In the rows, 128 means zero.
A single turn carries every row of the set below to another of its rows. Some are shown first; where does it send the rows asked next?
K_622: [135 156  88 110 156 120 124 152 126 151 141 105 155 129 142 123 119 106
 117 103 119 160 116 140 144]
K_485: [159 124 114 123 152 126 123 150 111 132 121 153 147 133 117 132 128 107
 139 129 125 132 111 127  81]
K_766: [159 133 128 131 129 120 110 145 150 150 142 121 126 119 152 135 141  97
 125 119 120 124 118 123 140]
K_441: [140 124 106 110 127  85 156 179 147 147 106  90 145 161 159 148 122 120
 107 113 108 143 119 135  72]
K_894: [160 148 127 133 129 109 105 139 133 158 131 134 128 109 142 130 138 110
 133 128 123 117 115 123 127]
K_593: [143 147 117 116 119  72 156 167 125 147 103 108 135 142 141 139 117 149
 107 120 124 135 130 129  68]
K_366: [137 167  86 111 158 112 121 147 113 157 133 115 157 121 135 117 117 117
 124 109 123 154 114 138 132]
K_277: [141 150  78 106 167 116 123 152 122 151 138 104 164 128 144 115 124 110
 128 108 124 149 114 134 126]
K_284: [167 127 116 125 142 113 108 146 145 151 137 122 138 116 152 125 147 103
 138 126 127 109 116 118 117]
K_820: [136 144 127 120 107  85 161 171 140 143 113 101 124 151 147 150 114 138
  91 108 116 151 133 133  92]
K_349: [145 122 112 109 126  85 162 176 146 138 115  91 137 155 156 141 125 134
 102 111 122 135 133 126  72]
K_565: [138 147 110 116 122  73 151 169 124 156  93 108 143 147 144 145 115 135
 114 123 111 139 116 137  62]
K_474: [132 147 122 120 109  84 156 172 139 153 102 102 134 155 148 158 111 125
  96 111 103 156 118 143  91]
K_511: [155 104 118 120 148 144 131 159 139 122 136 136 143 149 132 142 132  88
 125 114 116 146 116 129 105]
K_348: [147 138 133 133 129 136 127 149 118 133 126 155 132 136 114 148 116 102
 119 119 113 154 114 137 116]

K_441 -> K_565
K_894 -> K_766
K_277 -> K_366
And these:
K_593 -> K_820
K_511 -> K_485

A single turn carries every row of the set below to another of its rows. Some are shown first; where does it send the rows asked next?
K_35: [110 137  93 107 127 127 127 136 158 131 134 135 130]
K_318: [124 144 104 116 121 118 123 125 145 133 123 163 134]
K_201: [137 136 163 112 138 119 102 155 126  97 133 112 153]
K_837: [128 133 103 107 123 116 135 129 147 133 124 157 140]
K_116: [133 144 165 118 137 121  92 153 124  98 132 117 148]
K_975: [120 144 108 115 124 120 119 127 141 136 124 166 132]
K_218: [132 152 161 125 129 120  86 149 127  93 129 121 146]
K_726: [139 141 158 113 138 119 112 155 124 100 142 103 155]
K_712: [147 132 149 108 134 114 117 148 127  97 140  99 154]
K_920: [123 130 112 104 133 118 131 134 140 142 128 159 137]
K_563: [152 138 139 114 122 112 117 141 134  87 137  98 155]
K_510: [127 130 107 105 129 117 135 132 143 138 126 156 140]
K_321: [116 141 111 106 133 121 114 134 139 158 121 126 119]
K_125: [145 141 151 114 129 117 118 150 131  93 140  99 157]
K_362: [122 151  99 115 117 119 112 124 148 144 116 127 119]
K_918: [101 143 101 111 133 130 115 139 151 137 135 143 124]
K_246: [150 150 135 124 113 113 108 135 136  81 134 103 151]
K_46: [120 135 115 108 134 120 125 134 137 143 127 163 134]
K_455: [127 139  98 106 119 118 126 127 150 146 119 119 126]
K_115: [147 137 149 115 123 116 111 148 137  85 129 105 159]
K_196: [118 140 113 112 130 120 120 131 138 141 126 165 132]
K_592: [137 156 153 129 121 119  88 144 131  86 126 120 146]
K_18: [120 135 109 102 132 119 121 134 141 156 122 121 124]
K_336: [147 144 145 122 116 116 105 143 139  81 127 109 156]
K_701: [106 145  94 114 125 128 117 134 157 130 133 141 126]
K_900: [114 147 110 111 128 121 108 131 139 155 120 130 116]
K_192: [126 145  97 111 116 118 120 124 150 144 117 122 123]
K_742: [148 147 143 120 120 116 116 145 135  86 136 100 157]
K_274: [131 157 161 126 134 122  93 150 120 100 138 115 144]
K_959: [103 146  97 114 128 129 114 135 154 133 133 143 124]
K_179: [132 145 162 117 143 119  93 150 115 106 141 114 142]
K_434: [108 134  96 105 131 128 127 139 156 134 135 134 131]
K_297: [139 135 158 109 143 116 107 152 119 104 142 105 149]
K_149: [102 138 102 107 136 130 119 141 150 139 136 141 126]
K_945: [124 135 103 102 126 118 127 131 145 151 121 118 126]
K_943: [143 133 157 111 132 117 110 153 131  92 132 106 157]
K_142: [143 153 147 128 115 117  95 141 137  80 126 115 150]
K_453: [117 152 105 115 121 120 107 126 143 149 117 130 116]
K_582: [108 142  91 111 124 128 123 134 158 129 133 138 128]
K_378: [136 163 148 132 122 117  85 137 125  91 135 119 138]
K_860: [131 157 157 127 134 119  84 144 118 100 138 120 137]
K_275: [133 164 154 132 125 120  91 144 126  92 136 117 144]
K_972: [105 135 100 104 135 128 124 141 153 137 136 137 129]
K_637: [146 157 142 128 114 117 108 141 136  83 134 105 153]
K_983: [144 160 138 131 113 114  94 134 132  83 133 113 144]
K_740: [128 139 102 112 119 117 130 126 147 131 123 159 137]
K_640: [133 147 163 119 140 120 101 155 120 103 141 110 149]
K_258: [140 164 146 133 117 119  96 141 132  85 134 112 147]

K_453 -> K_362
K_640 -> K_274
K_582 -> K_35
And these:
K_218 -> K_592
K_740 -> K_837
K_179 -> K_860

A single turn carries every row of the set below to another of its rows. Some are shown first; where does it send the rows asked next?
K_885: [140 142 117 138 118 147 116 130 123 121 127 107 133 132 105]
K_379: [128 157 112 127 147 128 140 147 148 114 121 137 134  91 135]
K_879: [109 137 136 116 132 139 134 151 160 119 127 116 121 100 137]
K_223: [155 130 125 132 139 111 124 161 130 157 108 114 100 148 123]
K_435: [140 122 109 127 137 110 140  94 132 132 108 155 108 121 126]
K_498: [133 131 114 139 140  92 118 147 140 137 107  97  91 122 119]
K_741: [163 125 126 120 144 122 126 106 123 142 110 153 120 122 116]
K_854: [139 130 107  95 141 119 132 110 119 146 131 149 110 129 147]
K_252: [141 117 119 129 145 148 148 110 123 123 117 156 118 129 132]
K_869: [135 164 119 116 126 132 131 135 154 115 137 121 127 102 147]
K_199: [136 137 118 102 142 122 140 119 128 150 125 166 120 136 127]
K_948: [141 116 112 146 146  97 140 145 143 141 116  94 111 121 137]
K_728: [143 124 131  89 128 128 129 103 145 138 127 143 116 132 124]
K_235: [119 102 115 139 160 110 134 145 131 140 117 111  98 131 116]
K_745: [132 124 117 141 137 117 133 142 123 142  86 100 102 145 127]
K_662: [148 117 116 133 149 122 125 150 113 139  93 100 105 128 141]
K_797: [109 136 127 113 139 133 117 151 144 116 122 127 105  86 140]
K_989: [146 118 127 103 127 125 119 137 154 111 126 128 109 127  91]
K_768: [149 143 113 133 114 116 123 151 140 136 145 136  95 150 118]
K_247: [110 161 127 126 122 142 113 145 141 119 115 113 118 106 124]
K_328: [112 154  99 117 146 132 147 155 146 109 132 121 116 119 143]

K_989 -> K_885
K_252 -> K_328
K_247 -> K_223
And these:
K_948 -> K_435
K_741 -> K_869
K_199 -> K_879
K_662 -> K_854

